128 stands for zero in the data rows.
Here are some points, one per row:
[127 104 130 112 122 190 111 156 107  85 152 151 114 103 141 134  98  89
 109 149 124 122 118 146 128  90 143 176 143 148  67 104  33  49 134  87
  81 104  96 195  60 155  85 150 159 121 143 168 134 188 157 191 129 156
 105 229 255 163]
[150 146 128 127 106 120 120 168 111 134 157 152 154 158 122 109  81 131
 124 119 103 113 124 116 153  95 145 155 176 153 145 137 114 128  94 152
 149  99 152 146 134 127 103 125 177 131 166 121 110  92  64 173 123 107
 147 102 152 135]
[131 174  91  70 107 136  45 131  73  60  94 198  32 176 136  63 149  99
  92  99 182  98 142  69  60 177 131 150 104 112  96 176 113  95  74 147
  98 121 137 218 133 193  98 140 129  93  95  79 135 135  56 167  75 148
 136 117 142 140]
[ 95 140 160 136 213  73 151 152 132 132 176 124 123 124 101 107 123 113
 140 132 170  25 162 123 177 177  63 152 181 106 141  57  84 131 120 102
  78  79 105 126 103 166  91 114 129 148 105  83  95 176 158 133 133 164
 106  82 134 109]
[ 73 119 165 158 121 132 138 104 107 162 134  78 163  73  84 103 154  97
 128 108 105 117 103 120 153 155  62 118 106 103 133 135 129 151 107 128
 163  65 168 112 130 134 119 107  85  77 112 121 112 142 132 147  93 126
 130 140  88 118]
[113 133  97 166 133 128 155 148 122  60 144 136 105 157 189  90  99 156
 171 101 114 187 144 188 157 108 120 114  90 182 167  89 130 194 107 132
 134 129 145 124 134 175 114 120 135  80 108 148 196 133 110 133 180 146
 148 177  83 119]
[142 171 135  67 121 115 102 103 120 128 135  72 133 149 113 117 120 149
  91 100 139 144 106 129 126 148 136 101 143 133 142 116 141  95 133 123
 132 147 142  89 163 148 196 113 121 101 142  99  85  90  98 142  69 125
 156 142 149 107]
[133 117 144 131 128 122  85  80 183 150 100 172 104 145 164 120 113 123
 127 111 144 104 125 125  54  96 130 173  92 183 144 143 123 127 134 125
 131 142 113 142 182 150  94 150 124  93 118 188 184 162 131 149 110 132
  96  73 182 119]
[168 169  61 155 167  92 132   6  76 104  26  99 246 153 210 133 128 165
  85 150 132 213  99 145  52  68 139 107 144 101 144 132 170  68  63 116
 193 188 243 108 187 124 254 189 130 152 171  89  92 119  98  96   0 131
  91 132 122 106]
[ 92 172 117 132 114  97 195 155 168 210 196 112 148 118  74 154 133 147
 180 178 118 143  93 107  89 129 137  99 166  52 182  91 113 116 145 131
 153 179 120 100 120 131 127  80  70 130 101 158  70 110 113 121 203 129
  93 142 111 147]
[ 87  66  92 105 106 136 121 113 113 127 149 155 109 105 106 164 119  99
 157  65 136 120 152  89 136 103 146 178 159 150 108 129  85  99 154 123
 151 136 164 177  77 205 124 154 141 117 124 122 166 146 188 159 108  79
 155 220 201 134]
[164 146  90 157 200  57  87 131 169 103 137 125 111  98 147 126 111 119
 142  96 159  90 112  87 116 145 120  91 143 183 153  97 176 205 152 148
  91  57  13 144 180 145  59 100 121 117  82  85 100 144 119  80 118  84
 117  89 105  83]
[151 155 120 108 144 170 157  71 155 103  98 168 112 108 140 112 126 139
 151 128 139  68 103  90 104 136 114 120  82  99  81 148 167 133 140 165
 151  79 155 161 127 148 125 121 145 133 129 140 126  85 118 140 133 116
 139 147 164 118]
[124 150 133 135 156 128 107  95  81 183 195 139 149 107  82 127 167  97
 148 161 112  69 133 141 180 154  80  91 146 124 117 115 171 152 146 143
 185  82 147  96 117 132 140 103 117 134 127 205  93 174 158 125 105 156
  51 117  88  66]
[158  83 150  98  87 126  94 114 129 237 105 112 169 124 131 141 125  62
 108 168 151  79 141 139 150 145  99 129 131  64  95 132 181 106 103  90
 164 127  71 143 106 149 184 141 109 140 143 111 106 107 102 167 116 107
 149 111 119 133]
[147 128 147 168 156 102 111 102 145 161 189 116 149  97 131 110 119 126
 133 136  86 140 124 124 123 183 133 165 100  79 161 127 171 156 127 146
 103 127 171 122 140  56 138 112 155 121 140 108  88  92 167 108 131 120
 153 121  99 127]
[ 86 115 144 141 177 120 118 170 106  87 117 118 192 132 119 160  84 160
 166 133 130  80 108 143 109 140 115 129 130  99 119 143 108 109 157 131
 136 143 136 133 126 178 130 130 123 124 146 150 102 145 105  96 163  88
  93 105  74 105]
[122 128 118 115 168 142 129 133 144 103 146  98  85 120 142 140 162 139
 154 113 103 125  97 155 169 119 144 150 172 127 131 154 134 147 113 109
 162 127 139 149 133 103 121 137 123 161 170 130 113 152 125 109 130 160
 166 121 123 133]
[ 44 201 146 138 165 113  99 104  98 111 103 152 159 128 119 120  91 178
 117 143  63 137 166 116 107 115 102 112 186  78 130 123 138 108 133 133
 113 107 122 136  58 127 124 137 119 101 151 107  83 152 123 124  68 145
 145 116 112  95]
[108 105 159 137 111 115 123 175 132 131  82 153 116 102 130 154 116  96
 143 122 145 128 159 130 109 119 154 154 163 122 116 198  87 132 143 117
 120 120 125 105  54 185 168 122 145 113 140 147 128 133 127 154 120 165
 112 186 185 127]
[141 100 161  98 117 175 167 111 106 201 126 132 141 171  77 136 156  82
 137 195  76 131  65 155 188 118  95 128 159  72 111 102 162 100 139 114
 112 175 228 101 120 155 164 121  92 131 167 126 146 131 220 161 119 137
  97 100 171 139]
[114 218 182 123 146 129 137 242  89  78 118  78  63 146 162 125 128 140
 142 104 136 194 158  95 208  38 158  90  80 245 114 100  97 185  88 142
 131 103 154 156 148 118 134 122 159 181  84 109 194 155 195  96 194 190
 125 170  57 139]
[131  43 150 120 162 145 145  68 142 100 146 181 147 170 125 129 151  95
 146 119 142 109 127 125  94  51 143 152 108 177 155 114  82 123 180  58
  82 145 119 127 123 159  67 143 120 181 111 105 146 134 126 112 160 125
 152 203 191 105]
[150 162 148 156  77  42 102 126 179 142 106 116 147 128 147  85 107 151
  97 122 105 138 121 212 136 175 145 106 154  87 113 100 180 144 123 142
 187 173 161  84 157  55 108 109  96 128 124 117 110 122  94 107 141 123
 118  60  53  87]
[127  98 130 126  57 174 191 132 160  98 114 116 123 130  86 136 113  71
 148 132 115 194 127 147  68 118 139 105  96 153 114 136 119 146 148 134
 135 213 112 140 173  74 100 109 144 113 120 193 159  77 117 109 194 138
 166  94 161 201]
[190  84  80 108  68 154 145 103 106 170 108  90 119 113 129 134 165 199
 112 167 149 255 119 108 116 167 211  99 120 188 139 162 181  59 150 134
 105 165 182 107 142  93 139 102 111 149 103 109 153  78  99 135 119 167
 135  93 140 130]
[161 154  94 155  87 125 153 147  72  69 106  78  99 167 152 190 145 165
 132 110 145  73 197 141 120 102 134  90  99 105 202 125 129 120 115 127
  90 109 117 131 151 106  66 121 181 143 182  27 197 105 120 153  76  71
 136 151 133  94]
[154 115 161 108  58 180 107 135 150  93 129 124 123 126 145 146 177 140
 141 185 146 209 135 153  74 137 141 137  96 147 126 162 144 108  89 180
 160 171 112 108 111  74 171 156 130 113  92 209 116  76 120 130 187 100
 103 121 129 226]
[113 114 136 123 121 185 161 143 165  63 102 125 106 112  75 127 101 118
 136  96 134 122 109  63 151 107  83 142 120  90  91 117 157 138 130 149
  92  87  23 138 143  56 178 156 115  92 107 134 110 154 123  35  76 135
  97  99  58 136]
[111  70 133 119 109 104 125  84 158 230 153 137 210  98  83 154 129 114
  85 170  74 105 163 190 115 150 130 152 129  62  80 184 101 121 122  67
 154  98 137 109  90 100 173 146 100 142 124 112  68 147 113 103  69  94
 143  64 155 151]
[146 133 117 145 120 149 120 146 123  78 160 188  99 125 206 119 116 134
 114  97 158 149 143 140 180 120 119 104 109 186 176 133  88 151 163 170
  83 123 172  80 195  83 103 100 108 147 132 126 159 146 146 100 184 165
 182 160  77 167]
[133  37 151 169  98 112 184 145 176 168 159 143  60 128 146 143 131 168
 121 124 106  99 109 138 162 180 157 132 140 214  98 145 105 220 141 126
 116 168  45 157 140 131  93 137 117 148 106 165 163 124 174 167 230 109
 139 156 110 133]
[121 185  76 103 179 128  73 214  99 128  74 127  99 106  95 134 143 158
  95  87 172 141 133 105 161 158 165 156  95  84  92 121 101  92 120 141
 114 115  28 150 117  96 148 107 120 120 134 141 154  71 100 123 136 114
 123  82 142 141]
[146 115 107 142 152 137 162 143 155 163 118  86 144 156 145 109 174 134
  81 132 137 130 135  97 129 126 120  91  89 146 170 107 138 140 165 122
 105 147 100  37  79 121 114 179 202 177 153 119 160 157 156 107 161 101
 147 129  77 120]
There is one direction along which these points spread out most. Take the direction at right angles to it along which they spread out most. Go by this last direction. How many in every 100 of the points above lie lower along it than each point below? Answers are rounded to whole numbers. More than half of the points above lie lower than the first one.
[ 86 115 144 141 177 120 118 170 106  87 117 118 192 132 119 160  84 160
 166 133 130  80 108 143 109 140 115 129 130  99 119 143 108 109 157 131
 136 143 136 133 126 178 130 130 123 124 146 150 102 145 105  96 163  88
  93 105  74 105] >> 65
[154 115 161 108  58 180 107 135 150  93 129 124 123 126 145 146 177 140
 141 185 146 209 135 153  74 137 141 137  96 147 126 162 144 108  89 180
 160 171 112 108 111  74 171 156 130 113  92 209 116  76 120 130 187 100
 103 121 129 226] >> 9
[131  43 150 120 162 145 145  68 142 100 146 181 147 170 125 129 151  95
 146 119 142 109 127 125  94  51 143 152 108 177 155 114  82 123 180  58
  82 145 119 127 123 159  67 143 120 181 111 105 146 134 126 112 160 125
 152 203 191 105] >> 71
[150 146 128 127 106 120 120 168 111 134 157 152 154 158 122 109  81 131
 124 119 103 113 124 116 153  95 145 155 176 153 145 137 114 128  94 152
 149  99 152 146 134 127 103 125 177 131 166 121 110  92  64 173 123 107
 147 102 152 135] >> 47
[113 114 136 123 121 185 161 143 165  63 102 125 106 112  75 127 101 118
 136  96 134 122 109  63 151 107  83 142 120  90  91 117 157 138 130 149
  92  87  23 138 143  56 178 156 115  92 107 134 110 154 123  35  76 135
  97  99  58 136] >> 50
[127 104 130 112 122 190 111 156 107  85 152 151 114 103 141 134  98  89
 109 149 124 122 118 146 128  90 143 176 143 148  67 104  33  49 134  87
  81 104  96 195  60 155  85 150 159 121 143 168 134 188 157 191 129 156
 105 229 255 163] >> 94
[146 133 117 145 120 149 120 146 123  78 160 188  99 125 206 119 116 134
 114  97 158 149 143 140 180 120 119 104 109 186 176 133  88 151 163 170
  83 123 172  80 195  83 103 100 108 147 132 126 159 146 146 100 184 165
 182 160  77 167] >> 12
[142 171 135  67 121 115 102 103 120 128 135  72 133 149 113 117 120 149
  91 100 139 144 106 129 126 148 136 101 143 133 142 116 141  95 133 123
 132 147 142  89 163 148 196 113 121 101 142  99  85  90  98 142  69 125
 156 142 149 107] >> 29
[ 92 172 117 132 114  97 195 155 168 210 196 112 148 118  74 154 133 147
 180 178 118 143  93 107  89 129 137  99 166  52 182  91 113 116 145 131
 153 179 120 100 120 131 127  80  70 130 101 158  70 110 113 121 203 129
  93 142 111 147] >> 53
[122 128 118 115 168 142 129 133 144 103 146  98  85 120 142 140 162 139
 154 113 103 125  97 155 169 119 144 150 172 127 131 154 134 147 113 109
 162 127 139 149 133 103 121 137 123 161 170 130 113 152 125 109 130 160
 166 121 123 133] >> 35
